(in the rows, 128 means zero)
Named moves (each a turn or a mirror), then the moves between two rows, first move first; the first pair answered:
J:
[ 99 128 125 103 133 136 135 167 152 106 129 123 127 141 112 161 133 135
 120 144 103 136] |-> [124 127 108 140 134 121 126 127 146 133 108 107 124 162  98 127 165 113
 139 118  93 119]
[126 119 107 110 107 117  97 113 119 114 161 143 120 114 122 119 135 124
 133  89  98 116] |-> [121 120 111 102 106 120  99 123 121 106 165 149 123 109 126 129 125 129
 129  95  99 120]
[117 146 102 153 120 144 102 155 119 121 121 130 107 147 140 169 128 115
 147 124 121 149] |-> [120 145 101 158 120 143 102 151 120 125 120 130 107 148 139 166 132 112
 149 122 121 148]
K:
[115 171 161 169  88 150  91 165 118 137 124 129 174 122 129 145  96 137
 134 135 176 150] |-> [ 70 141 105 111 121  90 168 147 154 120 150 144 140  62 158 108 137 126
 101 122 116 144]
[116 122 150 126  99 132 102  98 146 174  98  87 130 125 142 125 101 131
 118  97 163 103] |-> [109 113 126 110 117 107 143  90 166 167 101  91 114 108 147 102 127 122
 105  95 135  96]
[149 113 116 169 119 110  98  79 104 164 111 110 127 161 122  98 162 117
 148  92 126 116] |-> [115  93 117 131 104 104  71  85  90 166 131 114 138 128 148 120 130 130
 140  87 136 126]
N:
[150 133 167 164 111 158 129 162 139 140 104 109 137 157 135 127 147 118
 150 151 166 134] |-> [134 110 151 157  95 135  96 130 120 167 106  98 143 139 153 119 144 108
 160 122 164 131]
[110  90 115  92 125  67 124 162  94 148 159 105 161 143 147 136 139 132
 119 127 125 111] |-> [128 114 133  99 140  91 159 194 114 120 155 116 153 161 128 146 144 143
 110 159 127 114]
[119 137 113 126 138 143 152 120 122 131 128 147 119  99  98 111 144 141
 130 115 140 116] |-> [118 134 110 125 137 139 147 115 119 134 128 145 119  97 100 111 144 139
 132 111 139 114]
[120 116 137  79 166 149 169 158 163  86 158 140 125 133 130 163 110 115
 105 155 118 142] |-> [ 93  78 109  68 140 112 114 103 131 131 165 122 134 105 160 148 104  98
 121 104 117 136]
R:
[106 125 122  99 106 153 101 155 106 124 136 124 171 117 141  93 135 114
 137 129  96 107] |-> [109 127 122 108 106 153  98 149 105 129 132 122 173 123 140  88 140 111
 143 127  98 104]
[184 130 123 163 122 131 130  95 146 158 119  87 137 139  83  94 177 102
 152 120 140  95] |-> [192 145 135 162 134 149 155 123 160 135 120  96 134 148  71 107 173 112
 142 146 143  99]
[127 141 117 119 150 120 119 138 142 110 134 165 111 103 144 144 147 112
  90 152  99 146] |-> [120 135 112 114 145 112 110 130 136 117 138 163 113  97 149 140 145 110
  92 143  98 145]
[164 158 114 195 125 149 114 102 168 131 123 153 126 136 108  98 139  95
 149  95 110  99] |-> [168 171 125 191 135 162 132 126 179 112 124 162 122 141 101 109 135 104
 140 117 111 103]
Then:
Between the rows of a pair lie two moves.
[102 102 117  96 129  98 139 136 134 117 150 133 131 110 138 141 118 130
 125 122 117 129] |-> [139 127 124 129 145 113 170 142 150 106 129 133 123 144 109 126 143 125
 128 139 112 121] -> J then N
[125 141 142 128 139 146 144 144 100 108 133  94 157 137 136 149 164 108
 134 124 130 126] |-> [119 139 132 122 144 138 153 141 106 108 136  99 153 131 140 143 171 107
 130 121 121 125] -> K then K
[148 120 142 155 109 137  64 107  92 158 120 115 132 143 123 131 123 121
 160 119 144 121] |-> [125  98 105 129 126  95 101  85 108 158 130 118 112 113 139 102 151 108
 149 102 107 112] -> K then R
[112  84 110 122 117 111 121  96 100 145 140 155 146 107 154 169 126 134
 106 117  95 158] |-> [141 103 133 157 106 141  93 102  86 150 123 145 159 142 133 179 117 134
 123 122 120 156] -> K then K
[ 92 105 143 119  91 119  60 118  91 159 147 130 162 102 156 143  96 140
 146 125 152 118] |-> [124 121 102 142 144  84 169  93 143 141 127 137 117 117 129  73 186 111
 134 127  90  92] -> K then R
[155 158 144 154 128 137 157 136 141 125 113 131 118 159  87 116 156 122
 140 139 141 126] |-> [112 139 157 105 110 143 132 165 128 113 144 141 133 121 119 159 106 147
 126 148 161 146] -> R then K
[137 164 111 100 145 105 184 128 161 114 143 133  95 146 118 106 139 123
 116 124 117 138] |-> [162 176 146 140 115 142 114 129 125 134 128 118 122 181 103 134 106 131
 142 121 162 141] -> K then J
[138 145 150 127 139 162 157 180 154  99 144 149 125 132 114 146 120 140
 118 156 133 141] |-> [101  98 115 110 109 115  88 118 115 154 154 128 139  96 154 130 110 120
 136  93 132 136] -> N then J
[ 96 139 125 124 138 114 151 134 128 116 142 152  94  93 123 134 124 123
 128 121 102 149] |-> [115 141 117 149 139 108 147 112 127 131 127 144  92 110 111 115 144 112
 141 109  98 139] -> J then R
[126 145 130 150 123 141 121 148 134 123 107 155 115 144 123 130 101 151
 117 154 153 137] |-> [135 150 126 163 126 139 126 141 138 124  98 153 113 152 117 121 112 144
 120 151 149 132] -> J then R
[100 102 109 111  98 102 103 116 100 149 142 126 137  98 149 123 115 126
 130  95 120 126] |-> [145 129 102 155 125 105 153 110 125 141 115 124 119 138 113  88 165 110
 135 105 101 108] -> J then K
[ 80 112 135  64 118 126 110 146 114 132 155 137 124  80 162 166  75 153
 121 128 141 150] |-> [149 155 173 145 112 175  86 150 103 140 115 122 137 155 112 168  82 148
 150 144 174 141] -> K then K
[ 92 130 125  84 106 120 101 147 146 141 166 136 131 119 190 125 127 140
 128 135 101 152] |-> [141 147 113 144 117 117 113 110 150 161 131 118 122 164 157  82 176 114
 149 118  88 129] -> N then J
[103 110 120 135  85  97  64 105  81 175 125 107 152 120 150 128  68 120
 120 105 155 130] |-> [115 117 124 149  84 105  60 104  78 177 119 102 155 133 141 125  72 118
 126 106 158 127] -> J then R
[108 130 129 119 114 135 103 139 113 127 128 124 130 118 129 144 123 151
 120 126 157 142] |-> [111 133 111 113 138 122 151 139 137 114 126 131 111 116 122 122 153 144
 108 131 130 134] -> N then K
[108 137 156  81 113 157 109 153 110 129 122 133 160 137 148 178  79 161
 113 106 145 156] |-> [103 110 108  89 117 104 109  85 107 167 113 117 147 125 158 123 125 127
 125  56 111 136] -> J then K
[159 150 138 158 131 144 127 125 134 146 122 123 127 154 106 117 132 123
 129 128 134 121] |-> [118 134 135 104 136 136 149 152 146 126 152 141 124 111 134 139 111 140
 105 142 127 135] -> J then K
[134 166 154 119  85 139  99 118 120 128 129 131 135 130 126 138  84 119
 128 124 176 129] |-> [151 177 158 136  94 145 114 120 127 123 121 128 129 149 111 130  96 117
 130 132 173 123] -> J then N
[134 117 132 135 108 134 102 119 104 138 127 119 145 127 132 129 123 113
 140 120 137 133] |-> [115 116 132 104 123 131 135 144 124 113 143 133 135 104 141 137 119 123
 121 137 125 140] -> N then K
[136 125 109 137 152 108 138  97 136 124 125 118 124 130 122 101 161 102
 136 106 100 114] |-> [125 131 151 123 125 150  84 140 112 118 138 123 149 128 129 162  97 130
 137 129 148 135] -> K then J
[144 113 154 178 141 120 122  84 109 139  89 167 125 131  82  82 169 117
 135  43 139 132] |-> [148 117 159 182 142 125 124  91 111 136  87 167 125 137  77  84 167 119
 135  46 140 133] -> R then N
[153 155 140 164 139 144 131 116 132 131 105 117 115 163 100 106 151 119
 141 146 135 112] |-> [104 140 146  97 138 145 148 159 142 102 144 140 117 117 132 144 112 144
 111 169 135 135] -> J then K
[104 123 112 117 126 107 147 125 126 145 136 140 129  89 160 120 135 116
 129 103 115 122] |-> [111 129 134 129 107 132 105 135 106 153 132 134 149 103 157 143 106 124
 140 105 144 129] -> K then K
[106 100 121 107 137 115 136 135 101 130 151 129 131 113 145 130 130 133
 114 110 139 140] |-> [138 116 118 146 147 116 150 117 108 139 128 121 124 145 120 104 162 121
 126 109 132 129] -> N then J
[139 121 104 128 140 126 142 126 129 133 127 127 132 135 132 104 149  98
 142 112 111 110] |-> [146 129 130 138 124 153 108 142 111 135 124 124 148 149 125 130 121 109
 151 120 141 117] -> K then R
[126 156 112 155 118 194  57 172 111 151 122 138 167 168 113 127 105 140
 145 155 144 137] |-> [ 67 121  64  78 146 136 129 168 145 129 159 159 137  97 154 105 126 137
 107 149  87 138] -> R then K
[125 116 140 121 142 141  63 152 122 141 133 125 172 112  93 135  87 142
 124 134 126 163] |-> [161 137 139 161 162 145  95 145 137 137 108 122 160 145  63 110 123 131
 131 140 115 149] -> K then K
[139 141 148 134 103 172  91 144 104 126 144 106 127 146 133 161  95 141
 132 147 151 156] |-> [163 150 143 161 108 171  97 129 107 133 126 100 123 167 116 140 118 129
 141 141 144 146] -> J then R
[142 142 132 135 123 123 100 118 115 145 120 120 143 141 123 139 109 116
 132 101 134 131] |-> [135 145 143 120 125 135 113 143 120 127 129 129 143 134 126 157  95 129
 122 119 140 141] -> J then N
[139 156 130 121 128 140 130 148 118 131 118 123 117 164 125 136 116 132
 117 142 158 128] |-> [130 139 102 121 130 108 131 110 117 150 115 117 111 150 134 107 138 116
 122 114 138 119] -> K then J
[132 138 141 121 114 135 142 137 118 120 121 139 139 132 120 138 131 130
 143 143 142 126] |-> [124 124 122 115 116 114 145 114 118 131 123 136 132 120 130 119 147 118
 143 125 125 121] -> N then K
[101 116 100  98 101  98 123  81 119 117 159 135 122  98 155 133 124 121
  99 110  83 164] |-> [133 158 145 116 112 152 152 142 138  76 152 148 125 134 122 165 110 145
  90 164 103 173] -> K then J
[124 130 148 120 141 137 147 161 142 108 134 130 131 128 136 157 100 151
 110 148 138 136] |-> [110 121 131 107 147 119 161 150 149 108 140 133 124 114 146 144 113 145
 105 140 122 134] -> K then R
[154 131  97 155 131 126 130 106 133 156 108 115 121 143  95 109 168 119
 139 124 111 107] |-> [137 120 119 144 102 142  72 119 104 164 121 112 145 134 112 145 123 135
 144 122 142 121] -> K then R
[ 78 100 124  81 126 112 133 145 125 120 157 135 142  85 150 151  96 143
 109 131 133 141] |-> [126 130 162 137 112 158  93 155 106 129 129 122 160 141 114 167  85 146
 134 140 171 139] -> K then K
[ 97 104 127 112 150 141 185 177 123 108 151 127  92 130 130 153 142 142
 113 135 124 145] |-> [138 127 136 166 151 154 176 162 118 119 123 114  95 174 102 137 161 130
 132 132 129 132] -> R then K
[141 152 128 140 138 123 165 114 147 117 153  99 137 153 117 133 154 136
 115 119 124 107] |-> [109 135 131 102 129 118 148 128 139 113 174 106 142 123 139 156 127 148
 104 120 128 119] -> N then J
[145 134 151 133 115 151 108 159 120 139 114 132 144 146 114 152 101 146
 125 148 152 121] |-> [158 130 137 154 115 137 100 126 114 159 102 121 140 155 108 126 123 128
 137 125 144 110] -> R then J
[136 112 123 126 114 140  91 112 117 154 139 116 148 140 134 138 121 118
 145 128 136 135] |-> [142 125 116 116 147 137 162 136 154 120 142 134 129 138 124 126 149 121
 122 153 110 133] -> K then N
[110 133 147  61 148 113 177 165 167  80 135 147 141 120 137 103 129 161
  75 149 123 124] |-> [175 168 167 147 143 143 149 143 154 105  90 124 152 192  91  83 153 142
 111 142 143 107] -> K then J
[115 121 103 100 118 120  78 124 111 154 138  99 144 138 114 137 120 130
 136  97 156 133] |-> [136 145  99 105 157 119 163 146 155 117 133 113 119 152  90 114 161 129
 117 126 124 126] -> K then N
[130 125 125 150 105 112 175 124 151  95 116 142 107 169 134 112 102 142
 146 157 120 146] |-> [116 103 109 147  92  89 141  87 133 123 117 130 111 154 150 100 101 130
 156 126 119 143] -> J then N
[121 121 117 126 140 139 125 120  91 155  92 133 140 110 133 112 141 133
 145 109 100 109] |-> [138 142 136 136 150 162 146 148 102 135  88 140 140 128 116 122 139 144
 140 134 107 112] -> K then N
